128 stands for zero in the data rows.
Here is a table of points, one per row:
[162 134 129 139 146 143 108 137 169 174 134 100 114  60 195 122 151 182
 181 140 142  42 116 134 165 118 129 178 126 218 122  71]
[116 169 125  28  99  88 111 144 144  78 206 167 105  83 200 126 142  92
  91 164 139 151 131 159 161 154  92 120 163 137 116 171]
[ 74 207 141 147 147 160  51 140 163  91 117 143 160 113 111 141  79 100
 120 134 107 101 193 154 103 133 151 132 115 160  47 121]
[194 145 147 113 141 152 143 139 161 111 118 178  78 158 158 223  90 126
 142 100 151 139  72 131 139 117 109  51  62 175 173 103]
[ 84 116 114 129 120 199 115  88 141 124 123 157  88 142 175 158 154  52
  99 162 154 127 181  83 109 114 147 141  93 120 145 109]
[109 183 112  91 143 111 107 172 163 158 108 135 133  87  95 120 186 160
 160  84  72 147 135 167 190 131  95 129 127 122 209 120]
[136 148  90  95 129 113 116  95 122 170 106 152 167 125 140 134 137 151
 103 130 139  74 168 147 113  75  83 166 116  94 130 118]
[ 93 184 148 174 131 137  87 113 116 168 161 153  73 112  41 126 135  98
 185 140 107 117 116 140 121  96  99 112 112  93 156 118]
[ 95 110 123 193 150 100  91  70  97 131 146 144 154 118  95  85 137 166
 147 157 122 146 113 117 163 143 117 123 132 199 154 158]
[143  82 127  94  93 159 140 122 197 108 138 171 200 114  96  82  96 123
 155 137 118 152  99 122 130 143  95 116 124 136 156 138]
[113 109 141 144 134  34 118 121  99 129 137 120 141 150 126 148 145 124
 152  92 117 100 135 200 163 159 165 139 161  81 138 146]
[181 133 100 178 128 170  90 112 116  80 149  69 126  93 130 136 119 151
  83 138 109 143 150 140 132  61  84 126 136 109  96 103]
[158 148  86  70 149 108 165 121 109 206  87  97 108 142 117  67 132 147
 124 183 138 150 175  98 142 150 114  56 131 110 105  99]
[112 131 157 142 155 157 174  92 140 111 184 102  96 166 119  74 153 120
  73 120 137 120  99 177 124 172 163 107 114 165  84 133]
[130 112 147 155 233 139  67 140 121  82 124 133 109 131 154 118 160 151
 159 130  86 130 148 131  83 169 113 118  73 102 134 197]
[125  78  51 151  98 107 148 143 146 106 177 146 179 153 126  97 137 186
  89 158 169 100 120 129  88 109  58 109  64  98 137 100]
[147 152  79 144 116 108 134 163 104 123  88 110 140 140 136 146 136  96
 124 119  84 144  21 180 108 141 133 133 142 121 114 102]
[107 136 117 110 146 183 150 168 127 169 153 156 118 205 116  80 159 136
 132  87 113 156 142 134 147  75 154 181 142 110 137 128]
[119  88 167 108 122 119 112 113 104 116 145 158 142  35 140 124 199  97
 184 110 154 147 112 108  85 142 143 157 111 121 121 116]
[173 138 157  66 106 142  88  72 101 160 129 119 138 117 111 159 104 137
  52 123 155 125 101 204 132 118 138 129 118 124 175 138]
[139 160 120 138  98 107 108 102  95 167  83 106 135 131 171 118 127  94
 151 110 131 131  83  86 155 112 101 144  76 114 104 118]
[ 97 129 116 161  61 144 106 181  95 129 174 167 112 124 148 120  76 128
 171 144 125 159 154 139 103 118 112 142 142  65 120  67]
[125 127 106 154  91 172 161 129 119 158 101 110 129 151  97 143 166  28
 149 145 120  91  88 135 168 105  74 174 122 164  95 196]
[150 124 113 147 109 116 113 179 119  96 215  91 136 117  94 155 167  90
  98 148  93 147 139 109 127 145  94 157 136 184 154 147]
[183  81 151 128 145 109 126 163  82  72 118 157 144 127  88 148 201 103
 140 142 169 144 123 111 187 145 174 162  92 105 136  75]
[116 123 160 136 150 167 141 166 134 105 111 180 147 138 162  59 140 163
 110 141 121  84 139 114  97 101 187 119 135 148 133  96]
[130 182 126  98  99  92 113 129  78 119 112 217 151 147 131 116 126 150
 134  99 176 111  85  35 130 185 133 101 162 149  87 151]
[138  50  87  99 193 135  97 123 148 130 124 141 131 145  97 124  92 132
 149 121 142 147  99 155 126 200 133 118 140 126  69 121]
[139 101  44  68 112 187 165 109 144  73 128 167 151 126 125 175 167 158
 140 107 173 109 184 190 140 155 160 125 121 154 110 159]
[ 69  89 194 142  38 125  78 128 128 121 117 111 180 139 130 113 155 144
 156 147 129  77 145 142 169  96 158  64 123  89 159 142]
[134 142 194 166 126 160 216  66 126  85  92 167 135 105 174 117 125 133
 134 104  96 176 138 164 120  79 101  78 152 158 146 127]
[ 81 110 110 167  75  74 152 144  95 152  95 141 102 125 161 121 152 148
  87  39 111 161 185 119 127 178 112 106  79 145  96 113]
[153 115 191 116 120  80 162 138 157 110 136  84 136 185 111  95 106  86
 153 102 173 141 172 115 116 124  58 140  85 137  97 191]
[ 43 128 119  85 114  67 181 106 140 132 126 110  81  95  97 153 113 126
 117 154  92 115  91 129 114  94 160 126  56 156 121 118]
[ 82  95 161 117 159  78 113  39 155 120 168 144 135 166 111 177 106 193
 152 150 123 196 137 127 169  71  90 159 136 133  78 103]
[185 147  98 182 133  94 138  85 139 132 150 190  82  76 107  97 155  99
 142 168 100 160 149 145 140 120 169 107 184  94  80 129]
[158 190  99 138 114 105  95 141  87 115 127  98 100 123 139 145 114 170
 139  87 238 131 130 144 111 102 162 129 131 115 100 183]
[120 120 165 114 176 132 145 146 123 183 137 172  84 157 203 109 114 154
 128 210 107  92  97 144 111 150  92 187 130  98 142 167]
[162 177 138 141 146 133 166 124 147  92 177 109 172 145 168 166 127 145
 160  93  94 145  92  53 183 120 127 155 125  55  90 129]
[169 158 175  62 105 142 104  75 180 137  90 112 163 125  83 116 169 128
  84 143  69 149 120 114  66 157 144 177 133  86  93 134]
[ 95 191 178 112 126 147 171 175 108  96 113  63 129  52 115  75  68 179
 135 151 159 143 125 105 124 160 112 185 113 138 128 118]
[174 136  97 133 113  98  60 113 110 103  82 155 132 182 145  83  88 103
 123 118 130 140 114 184  79 122 126 162  70 162 166 134]
[120 131 139 132 113  82 123 188 179 118 137  81 127 164 163 162 133  72
 133 147 125 125 147 123  50 168 100  91 189 124 160  76]
[ 64 174 126  89 186 136 173  98  50 114 126 116 122 130 120 158 139  90
 162 117 158 132 150 150  88 118 105 128 150 143 163  62]
[128 116 132 149 211 104 167 148 127 135 127 154 177  87  96 130 100  89
  61  42 121  64 143 139 127 127 107 145 130 125 102 111]
[ 78  57 133 103 130 142 120 194 133  72  35 123 107 102 130 151 121 141
 148 117 100 113  97 142 156 110  79 123 162 120  73 126]
[134 140 170 132 158 195 131 127  89 137 159  99 141 148 123 130  85 121
 138 141 168  93 118 146 182 154 109 107 142  73 125 144]
[108  90 115 124 126 145  93 119 121 128 155 101 117 138 149 132  48 136
 139  42  90 121 128 116 125 139 129 122 200 133 174 121]
[ 93 141 112 156 117 156 118  97 149 126 110 150 177 153 115 114 128  89
 102  90 133 129  95  73 124 121 146 151 180 126 178 122]
[117 139 130 154 153 123 133  89  86 106 132 102 103 143 166 140 183 134
  98 124 160  72 109 128 112 147 116 109 152 125 136 164]
[ 89 156  69 135 148 145 113 124 153 106 120 129 122 133 112 104 105 112
 144 158 123 111  93  95 132 148 120 100  87 115 128 142]
[136  77 102 135 141 131 102 126 138 151 135 126  86  40 121 129  89 125
  89 126 141 143  90  87 101  74 137 104 160 118 111 148]
[156  82 142  94  80 162 107  73 112 156 147  84  75 124 164  96 124  97
 122  92  93 122 154 111 160 183  93 163 123 106 135  65]
[161 172 114 146 144 107 153 145 195 141 104 134 162 133 180 148  87 107
 136 158 111 139 177 169 175 140 177 122 103  98 123 131]
[129 138 150 193  63 137 144 132 171 167 162 167  73 130  84 102  90 138
 121 110 166 138 124 129 160 190 129 160 154 167 116 100]
[168 139 154 134 117 144 140 103 108 167 170 101 177 124  93 175 130 142
 193 128 100  87 134 126  67 174 175  62  90 142  99  87]
[114 107 136  80 157  91 115 124 165 147 144  89 147 134 130 111 117 114
 181 100 150 161 160  71  88  71 153 129 160 156 159 160]
[101 158 128 127 104 157 125 132 122 124 131  94 121 181 127 163 201 198
 111 139  90 169  95 118  92 116 107 104 154 151  93 107]
[125 123  73 124  99 183 102 132 163 132 107  88  75 150 123 137 147 146
 157 109 124 109 157 116 148 142 160 105 118 143 126 195]
[131 104 159  95 106 101 140 160 148 140 152 133  83 111 122 111 135 124
  82  93 105  84  98 124 134  82 184  63  99  76  94 147]
[196  93 136 120 111 122 163 157  52 166 123 155 136 120 127 136 105 111
 152 130  66 109 188 129  86  91 114 145 129 182  97 179]
[ 90  81 144 134  96 138 146 160  79 180 140 121 175 127 139 185  81 135
 131 193 143 179 108 133 117 136 173 157 148 144 132 154]
[119 123 123 127 137 134 104 139  97 163  82 103 153 141 125 171 135 127
  80 158 118 179 162 126 168 134 163 107 138 163 122 139]
[144 135 101 124 183 152 125 190 121 190 160 148 170 135 119 137 156 130
 106 124 150 144 118 110 141  97 102  72 162 133 135 121]
[139 115 112  87 142 137 145 131 117  97 107  79 130 115  92  67 113  71
 141 148 181 150 132 144 153 105 144  69 137 131 142 105]
[111 119 115 129 148  82 178 128 170 144 165 104 115 157 111 175 121 133
 106 134 139  78 135  91 128 103 184 176 123 129 151 129]
[122 109 155 188 159  88 100 107 196 163  57 125 146 112 153 144 145 103
  76 154 178 130 143 105 156 152  97 113 139 128 137  94]
[176 125 126 122 108  90 134 119 125  54  71 147  65 178  63 126 113 164
 160 173 131  59 144 103 121  97 131 170 193 133 141  77]
[133 125  95 161  82 129 207  84 145 127 102 102 168 103 172 124 115 141
 156 141 124 117 120 160  95 144 126 124 170  93 169 178]
[124 118  94 160 148 141 164 119 117  98 116 117 110  85  75 165  98 171
 101 135 109 154 147  95 100 172 130 157 118  77 201 156]
[123 123 107 150 139 118 116 135 113 104 151  88 149 151 194  58 131 121
 132 136 101 172  84 140 137  87 205 155 104 155 139  92]
[152 121 184 150 123 163 120 184 173 170  93 137  90 128 104 147 169 166
 105 102 202 196 119 160  79 121 149 157 116 108 134 152]
[151 136 169 114 128 113 116 153  80  99 120 141 112 143 117 122  92 144
  73 153  54 104 163  69 182 141 141 108 114 155 195 155]
These points spread out most along one direction. How far along it is each point below, from 0 to 99? 50 is the average, and the first point above lies past it. One standard deviation of the points above along it is 16.
[143  82 127  94  93 159 140 122 197 108 138 171 200 114  96  82  96 123
 155 137 118 152  99 122 130 143  95 116 124 136 156 138] >> 56
[108  90 115 124 126 145  93 119 121 128 155 101 117 138 149 132  48 136
 139  42  90 121 128 116 125 139 129 122 200 133 174 121] >> 74
[ 90  81 144 134  96 138 146 160  79 180 140 121 175 127 139 185  81 135
 131 193 143 179 108 133 117 136 173 157 148 144 132 154] >> 65
[116 123 160 136 150 167 141 166 134 105 111 180 147 138 162  59 140 163
 110 141 121  84 139 114  97 101 187 119 135 148 133  96] >> 51
[156  82 142  94  80 162 107  73 112 156 147  84  75 124 164  96 124  97
 122  92  93 122 154 111 160 183  93 163 123 106 135  65] >> 67
[130 112 147 155 233 139  67 140 121  82 124 133 109 131 154 118 160 151
 159 130  86 130 148 131  83 169 113 118  73 102 134 197] >> 38
[173 138 157  66 106 142  88  72 101 160 129 119 138 117 111 159 104 137
  52 123 155 125 101 204 132 118 138 129 118 124 175 138] >> 24
[124 118  94 160 148 141 164 119 117  98 116 117 110  85  75 165  98 171
 101 135 109 154 147  95 100 172 130 157 118  77 201 156] >> 62
[ 43 128 119  85 114  67 181 106 140 132 126 110  81  95  97 153 113 126
 117 154  92 115  91 129 114  94 160 126  56 156 121 118] >> 60
[ 78  57 133 103 130 142 120 194 133  72  35 123 107 102 130 151 121 141
 148 117 100 113  97 142 156 110  79 123 162 120  73 126] >> 51
[ 95 110 123 193 150 100  91  70  97 131 146 144 154 118  95  85 137 166
 147 157 122 146 113 117 163 143 117 123 132 199 154 158] >> 75
[139 101  44  68 112 187 165 109 144  73 128 167 151 126 125 175 167 158
 140 107 173 109 184 190 140 155 160 125 121 154 110 159] >> 0
